In the rows, zero is written as 128.
Named moves (each a turn or a mirror), then the moves between two rows, first move first; the first pair answered
J701:
[141 131 141 125 123 119 164 167] |-> [139 133 143 124 126 118 165 166]
[ 99 131  80 113 176 100  88  86] |-> [105 123  73 115 172  99  82  94]
[105 128 136 104 107 150 163 161] |-> [116 114 126 109 100 146 152 171]
J584:
[171 126 141 152 135 130  97 118] |-> [133 127 114 106 140 112 167 161]
[139 149 180 155 119 163 139 119] |-> [119 149 165 127 122 153 181 144]
[141 131 140 143 128 120  93  98] |-> [107 132 115 102 132 104 156 137]
J493:
[158 146 102 157 175  95  66 102] |-> [144 101  53 113 129  82 101 165]
[133 134 125 139 109 130 158 141] |-> [131 152 136 148 131 130 147 117]
[143 154 155 103 131 150 136  73] |-> [126 123 116  69 102 139 163 115]
[131 112 122 117 122 119 158 148] |-> [151 132 155 146 137 131 135 119]
J352:
[156 124 169 184 107 154 112 155] |-> [158 129 171 188 119 149 113 153]
[114 138 165 115 110 157 125 136] |-> [116 153 170 125 135 152 122 128]
[127 122 161 115  77 158 154 147] |-> [125 148 174 138 114 159 109  88]
J506:
[126 147 120 124 138 116 132 108] |-> [135 149 134 133 135 123 129 105]
[118 125 113 104 105 124 153 133] |-> [116 138 120 106 124 122 163 131]
[141 149 140 141 148 117 131 105] |-> [152 139 147 148 127 127 117 105]
[149 137 178 164 100 148 151 110] |-> [145 106 152 148  65 150 133 120]
Now pairs of rows:
Each pair is two moves apart.
[ 94 127 113 103 120 121 132 108] |-> [138 147 152 152 145 127 118 105] : J493 J352
[ 96 133 110  97 114 131 167 140] |-> [ 99 162 122 117 161 125 146 103] : J352 J352
[134 102 125 139 124 145  99 106] |-> [107 122 117 112 150 128 160 131] : J584 J506
[118 122 109 107 120 118 141 138] |-> [144 137 152 140 120 138 123 117] : J493 J701
[127 133 142 110 138 129 127 127] |-> [136 124 145 116 126 133 117 131] : J493 J584
[178 139 111 163 152  99 110 139] |-> [182 139 121 162 146 103 134 158] : J584 J493
[143 110 151 122  90 145  94 148] |-> [105 114 104  86 126 112 122 158] : J506 J506
[ 67 135 128  93 101 154 153 100] |-> [123 105 146 130  57 172 120 122] : J493 J701
[113 137 135 117 139 139 135 105] |-> [124 139 147 124 138 141 152 122] : J352 J506
[117 121 105 114 127 113 141 149] |-> [148 129 150 145 110 139 127 140] : J701 J493
[131 165 163 123 131 120 117  99] |-> [143 135 145 124  98 123  87 106] : J493 J584
[167 122 140 161 119 138 110 143] |-> [111 117  92 104 125 116 149 157] : J493 J352
[138 134 147 162 120 126 106 114] |-> [107 141 130 126 127 114 163 143] : J701 J584
[197 126 122 143 161 110 153 172] |-> [153  98 131  95  66 154 160 156] : J701 J352
[156  95 138 143  75 130  93 126] |-> [115 117  82 107 149  79 140 143] : J352 J493
[139 142  97 154 156 120 120 158] |-> [137 151 119 164 148 138  92 120] : J352 J493
[117 137 103 101 133 112 157 150] |-> [133 128 134 123  95 145  94 102] : J352 J493
[139 140 150 133 106 127 138 115] |-> [139 141 150 132 109 125 146 122] : J352 J352
[ 96  75 101  99  84 151  79 127] |-> [147  90 154 151  88 168  63 122] : J506 J493
[106 134 106 107 140 117 114 111] |-> [119 140 108 115 156 108 136 136] : J584 J352
[155 107  87 144 127 110  95 144] |-> [122 161 121 141 172 118 113  93] : J493 J701
[127 155 133 124 137 121 140 121] |-> [140 142 143 133 111 134 124 120] : J506 J506
[165 128 159 160 131 138 103 108] |-> [169 132 141 162 160 118 112 124] : J506 J352
[130 109  88 153 121 120 132 153] |-> [116 134  98 147 145 116 159 149] : J493 J584
[163 121 104 165 139 115  52 113] |-> [140 118  71 139 153  94  65 120] : J506 J506
[126 157 113 129 142 115 143 148] |-> [147 140 124 141 111 129 132 161] : J493 J506
[109 116  83 115 147 109  82 102] |-> [137  85 105 118  79 134  98 147] : J701 J493
[100 133 144 108 109 179 132  85] |-> [169  89  95 147 125 136 103 158] : J352 J701
[136 140 146 153 144 138 120 117] |-> [124 128 119 128 139 121 155 154] : J701 J584
[107 129 109  98 132 112 105 101] |-> [138 104 122 108  87 125 117 145] : J506 J493
[149 105  93 120 120 115 110 140] |-> [135 110  87 110 125 114 109 128] : J506 J352
[125 167 146 147 185 115 128  89] |-> [ 91 118  82  87 135 101 160 144] : J506 J493
[121 164 159 149 152 138 123  89] |-> [146 157 160 159 154 127 162 144] : J506 J352
[ 98 116 104 117 139 106 110 106] |-> [114 143 131 135 171 103 137 118] : J352 J506
[ 89 139 125  96 130 136 129  99] |-> [127 132 106 128 163 112  92 107] : J701 J352
[ 95 127  98  97 132 110 172 155] |-> [136 129 151 130 107 137 181 173] : J493 J584
[151 123 101 155 160 111  64 118] |-> [132 107  69 127 150  97  85 143] : J493 J352
[129 139 114 146 145 154 137 146] |-> [118 127 103 132 124 157 135 147] : J352 J506
[148 122 130 148 129 132 100 123] |-> [110 144 133 118 144 128 153 127] : J701 J584
[ 96 123 166 109 146 144 140 110] |-> [134  77 131 119 121 128 121 162] : J352 J701
[108 144 129 100 145 119 163 142] |-> [148 131 167 135 102 150 116 124] : J493 J352
[119 104 166 150  82 169 116 118] |-> [ 92 129 149 142 129 154  99  74] : J506 J493
[132 126 132 137 150 128 127 118] |-> [139 117 127 140 141 128 119 124] : J701 J506
[109 115 156 103 110 131 154 134] |-> [119 100 148 112  96 134 113 118] : J584 J506
[ 92  82 119  53  83 115 132 125] |-> [132 112 159 116 125 126  58  56] : J506 J584
[129 116 103 167 147  84 108 128] |-> [121 146 150 177 151 108 121 100] : J701 J506
[ 94 122 130  92  80 142 142 136] |-> [108 106 103  96  88 124 135 159] : J506 J701
[135 158 155  88 107 168 138 101] |-> [134 149 133  74 109 151 169 142] : J352 J493
[ 65 133  91  93 101 114 143 135] |-> [127 173 125 166 183  95 132 137] : J584 J352
[125 128 107 143 146 117  77 128] |-> [ 93 141 102 113 155 108 126 143] : J584 J701
[121 175 148 136 141 144 116 131] |-> [126 142 136 130  97 155  91 140] : J506 J506
[104 160 153 126 163 130 147  84] |-> [108 112 133  98  94 135 181 149] : J493 J701
[132 108 148 128  83 146 100 114] |-> [ 98 121 124  92 110 123 162 143] : J584 J506
[136 145 135 129 144 136  93 100] |-> [116 136 104  95 141 118 141 144] : J701 J584
[136 127 110 125 174 109 133 119] |-> [148 103 121 118 124 125 158 159] : J506 J352
[141 104 114 121  87 118 131 161] |-> [127 150 166 138 112 144 120  94] : J701 J584
[121 136 151 129  96 126 120 100] |-> [104 151 132 118 134 105 140 101] : J493 J352
[132 142 144 138 138 130 124 111] |-> [139 132 143 134 122 130 146 143] : J352 J506
[103 149 128 105 135 115 193 169] |-> [169 136 173 162 105 145 147 168] : J493 J701
[133 123 117 137 165 117 107 128] |-> [152 124 139 152 152 129 110 137] : J352 J493
[116 122 148 109  94 150 124 128] |-> [102 152 145 107 147 132 148 123] : J352 J584
[108 131 132 106 131 123 166 142] |-> [149 120 161 141 108 139 138 145] : J493 J701
[116 137 146 133 133 130 122 108] |-> [108 128 132 122 128 127 118 108] : J493 J352
[120 138 111 115 140 102 128 111] |-> [156 126 142 141 106 122 121 127] : J352 J493
[125  93  89 120 103 107 121 153] |-> [128 124 111 148 144 110  82  96] : J584 J493
[148 118 136 150 116 131 105 135] |-> [117 115 123 125 105 134 102 115] : J584 J352
[172 111 131 165 110 125  99 144] |-> [175 116 130 167 120 119 114 157] : J352 J352
[ 91 102  54 110 145  99  94 112] |-> [161  72 102 149  79 130 111 177] : J506 J493
[161 132 129 138 136 132 123 140] |-> [155 136 145 136 125 145 124 129] : J701 J506
[109 142 118 122 140 127 103  96] |-> [130 124 109 134 129 124  86 111] : J506 J701
[152 134 140 127  97 129 128 151] |-> [141 162 143 134 140 122 112 109] : J506 J493
[113 126 129 112  96 132 124 148] |-> [104 126 114 106 107 123 115 137] : J352 J493
[107 114  56 113 174  90 103 125] |-> [167  81  93 139 104 117 125 194] : J506 J493
[113 133 150 123  93 153 125  94] |-> [113 159 142 135 156 127 134  92] : J506 J352
